In the rows, zero is written as 128.
Each path below is one point turned by a fixed rotation once a step. After each direction that follows a path, write how fast that rotation turns it, in deg/step (0 if it stays still).
Each turn is a multiple of 5 degrees from 10 to 175, or 0.
Each row of a path follows its step; steps can be skipped.
path 1
step 3: [112 119 126 121 119 112 134 128 137 126 138 133 127 127 138 125 127 131
 138 125 131 137 132 139 136 125 146 140 119 126 125 118 127 118 131 132
 112 119 123 128 127 131 143 124]
step 4: [128 107 129 121 132 136 134 124 132 130 128 138 133 129 115 125 141 128
 134 117 135 130 133 144 127 115 119 125 113 141 126 124 129 126 135 129
 141 112 123 137 135 127 127 132]
step 5: [132 114 117 129 127 122 111 130 113 129 138 131 124 116 129 129 120 126
 125 139 135 122 117 135 127 135 127 137 119 128 136 138 138 129 135 123
 145 121 124 136 130 133 130 112]
step 6: [119 125 128 111 123 131 129 125 114 130 139 137 138 119 129 125 142 117
 129 134 114 117 125 122 120 121 127 127 132 110 123 135 140 131 136 113
 123 133 133 132 129 116 132 131]
step 7: [126 131 136 136 131 137 132 130 127 124 117 125 140 130 134 137 132 130
 116 133 137 119 136 128 136 133 132 125 129 118 126 130 123 135 142 118
 134 122 118 133 104 110 135 123]
step 9: [122 129 122 122 136 127 142 134 139 139 137 112 121 116 136 143 128 122
 121 126 131 126 139 136 128 120 138 118 122 127 118 124 120 124 130 128
 131 138 116 130 139 129 114 129]
step 11: [130 122 135 127 130 119 121 139 127 112 137 132 134 114 140 130 123 131
 135 116 131 134 120 127 128 119 127 119 141 137 118 139 127 114 127 118
 144 129 141 129 132 127 137 133]
step 13: [136 122 132 134 135 135 133 118 143 121 129 131 121 130 126 126 133 132
 147 122 133 117 126 136 116 134 111 126 125 129 129 126 141 129 133 103
 122 127 116 123 124 126 130 123]
step 16: [130 135 118 140 137 132 123 129 123 124 133 119 129 119 120 130 132 127
 126 130 126 122 129 123 130 122 123 129 120 136 120 135 122 142 130 131
 159 125 129 112 113 118 120 126]
[131 130 129 129 131 128 128 125 127 126 126 130 126 130 134 126 128 129
 126 132 124 126 130 127 126 127 130 129 127 124 123 127 123 133 125 128
 130 127 127 128 130 126 124 127]
45
[126 127 131 132 124 130 131 124 134 127 129 129 127 132 129 131 129 130
 129 132 132 127 130 129 130 132 129 130 131 129 123 124 131 128 128 127
 126 130 128 126 127 126 130 130]
70
[129 128 130 130 130 129 133 126 128 127 125 127 132 129 125 128 128 127
 129 125 129 124 131 129 127 134 126 131 128 130 133 126 123 129 130 126
 132 126 131 125 130 127 128 124]
125
path 2
step 1: [135 122 129 124 125 128 137 154 140 116 115 115 115 124 128 119 126 146
 114 137 128 124 126 132 131 132 126 119 122 132 126 130 133 114 135 123
 126 127 132 133 126 129 141 123]
step 3: [118 119 123 121 131 133 126 141 130 132 136 119 128 133 118 140 129 135
 127 128 132 123 126 142 117 132 118 117 115 134 136 121 134 118 145 132
 131 110 113 131 133 126 116 122]
step 5: [126 133 133 126 126 122 140 129 128 115 145 134 125 140 142 144 134 138
 124 132 126 133 128 141 131 139 131 141 134 128 127 129 127 119 150 135
 134 119 124 135 115 118 127 132]
step 6: [121 140 126 129 125 118 143 138 125 128 126 134 134 130 126 130 127 125
 129 139 140 129 122 143 122 121 125 122 119 144 131 130 123 123 150 125
 134 116 143 133 143 140 131 121]
step 7: [131 129 148 129 131 115 126 129 140 118 133 134 114 124 136 137 119 119
 116 127 136 128 113 148 128 117 116 124 115 128 121 130 123 129 130 123
 127 129 124 126 114 127 126 125]
step 9: [140 121 130 125 127 115 136 145 136 123 126 133 131 121 118 128 132 127
 133 134 122 131 116 132 135 127 116 124 111 128 126 135 140 129 134 120
 133 125 140 156 129 119 127 128]
step 12: [124 136 134 124 126 122 123 145 140 135 122 133 133 131 135 111 138 121
 129 125 112 134 120 144 122 128 114 125 112 128 125 128 146 127 126 129
 134 127 123 125 129 140 139 137]
step 14: [119 140 133 131 119 128 132 146 126 108 128 128 133 125 120 124 144 128
 126 121 130 142 131 137 127 129 125 121 135 136 127 116 134 116 125 136
 129 114 138 139 140 136 127 118]
step 16: [122 129 127 133 130 140 134 146 138 120 128 125 128 131 130 140 142 129
 125 135 134 141 125 136 123 130 126 124 129 129 133 126 114 134 130 151
 132 143 110 130 123 136 118 128]
[126 127 126 132 129 130 130 128 127 130 128 127 131 130 124 130 128 132
 133 124 129 130 129 128 130 127 128 131 126 128 127 129 126 130 131 130
 127 129 126 133 125 128 125 136]
60
[129 128 129 128 127 125 130 128 125 128 128 130 130 130 125 130 127 129
 132 128 131 128 127 125 127 129 128 125 132 128 131 130 134 123 126 131
 134 125 127 128 127 133 124 127]
130
[127 132 129 129 131 127 128 125 130 132 125 128 125 127 124 128 131 125
 125 127 126 130 126 124 126 130 130 129 127 131 131 129 125 129 128 131
 132 126 134 125 131 129 127 133]
175
[126 124 128 123 126 122 127 130 126 124 128 126 129 129 130 131 128 124
 129 131 130 133 131 124 131 127 127 125 126 130 126 125 127 132 127 129
 129 131 130 127 129 127 126 132]
155
[130 127 124 127 130 124 128 130 126 130 131 129 133 129 121 126 130 126
 127 129 130 127 128 131 129 134 126 131 130 130 128 122 127 128 129 129
 124 126 129 127 131 128 127 126]
130
[125 129 123 127 125 130 125 124 128 129 126 127 128 126 130 129 132 125
 130 128 127 126 131 129 131 124 128 133 125 129 126 125 131 125 130 130
 132 124 129 132 131 127 126 125]
125
path 3
step 0: [129 139 129 126 108 121 138 125 126 126 136 119 113 139 132 123 132 134
 126 141 138 125 139 123 123 130 134 121 127 110 128 138 120 136 124 130
 124 112 122 132 133 116 118 117]
step 3: [131 137 133 140 128 132 121 144 121 134 131 136 118 126 114 115 133 119
 115 125 132 142 138 134 126 133 119 130 118 139 134 134 140 135 132 129
 128 127 115 119 121 145 131 132]
step 5: [126 128 140 119 127 118 113 137 128 129 121 137 136 121 136 126 134 116
 129 150 123 129 115 125 123 121 115 130 120 126 124 116 122 131 132 135
 122 124 120 124 138 109 128 118]
step 6: [135 122 133 120 130 114 121 141 134 130 130 125 120 119 124 153 124 127
 138 122 127 141 129 137 119 127 136 126 121 128 120 110 124 134 121 132
 133 130 138 123 146 130 133 123]
step 8: [127 142 120 131 115 123 141 129 129 123 133 115 129 105 121 138 136 135
 121 131 135 124 141 116 127 123 125 133 133 133 112 135 137 133 121 133
 119 131 122 132 117 129 131 118]
step 10: [122 136 123 124 126 138 137 137 121 139 124 132 144 134 135 135 130 135
 123 130 106 121 126 130 137 141 130 127 125 137 113 130 128 137 128 125
 148 129 129 125 142 123 118 131]
step 11: [134 127 120 131 125 132 129 132 120 130 137 126 144 130 114 123 131 121
 118 117 115 138 126 148 124 121 121 131 124 129 130 132 136 134 127 105
 130 113 139 130 136 132 127 121]
step 13: [124 131 130 131 123 126 126 133 129 117 129 129 119 136 136 120 117 133
 117 131 126 122 126 124 141 107 114 129 126 111 122 117 137 138 126 125
 117 132 123 134 131 110 141 141]
step 15: [112 118 126 122 126 133 127 139 131 129 121 124 127 139 134 130 137 141
 133 119 134 130 129 126 125 122 152 141 118 129 123 125 126 121 128 125
 131 103 133 119 124 126 135 132]
[130 126 134 125 130 129 131 129 130 131 128 128 128 126 125 128 130 125
 128 129 128 129 129 125 125 135 125 127 130 131 126 124 128 128 130 132
 123 127 130 125 127 127 132 127]
25
[125 125 132 132 128 133 131 130 129 129 128 127 126 129 125 128 126 128
 125 132 129 126 126 128 123 126 128 133 130 129 130 126 128 131 129 127
 128 128 127 133 132 130 124 131]
35
[129 126 128 131 127 130 126 128 127 128 129 130 129 125 129 126 131 127
 124 124 123 128 125 124 124 129 123 125 127 132 131 126 123 127 127 124
 132 127 128 125 131 127 125 127]
55
[130 127 127 134 130 128 130 128 128 128 128 128 125 125 130 128 127 128
 125 128 134 127 127 126 134 126 124 126 128 132 124 128 127 129 128 127
 127 129 126 127 124 131 132 133]
70
[129 133 129 124 133 128 127 128 131 125 129 133 129 127 131 128 128 125
 126 128 130 123 127 127 129 127 131 125 128 127 124 126 125 131 129 128
 124 128 126 130 132 126 123 129]
85
[124 132 128 130 127 128 131 128 125 128 125 125 134 128 126 128 123 126
 126 125 125 127 128 125 131 129 128 130 128 127 126 124 126 126 126 124
 125 127 133 132 129 129 132 129]
20
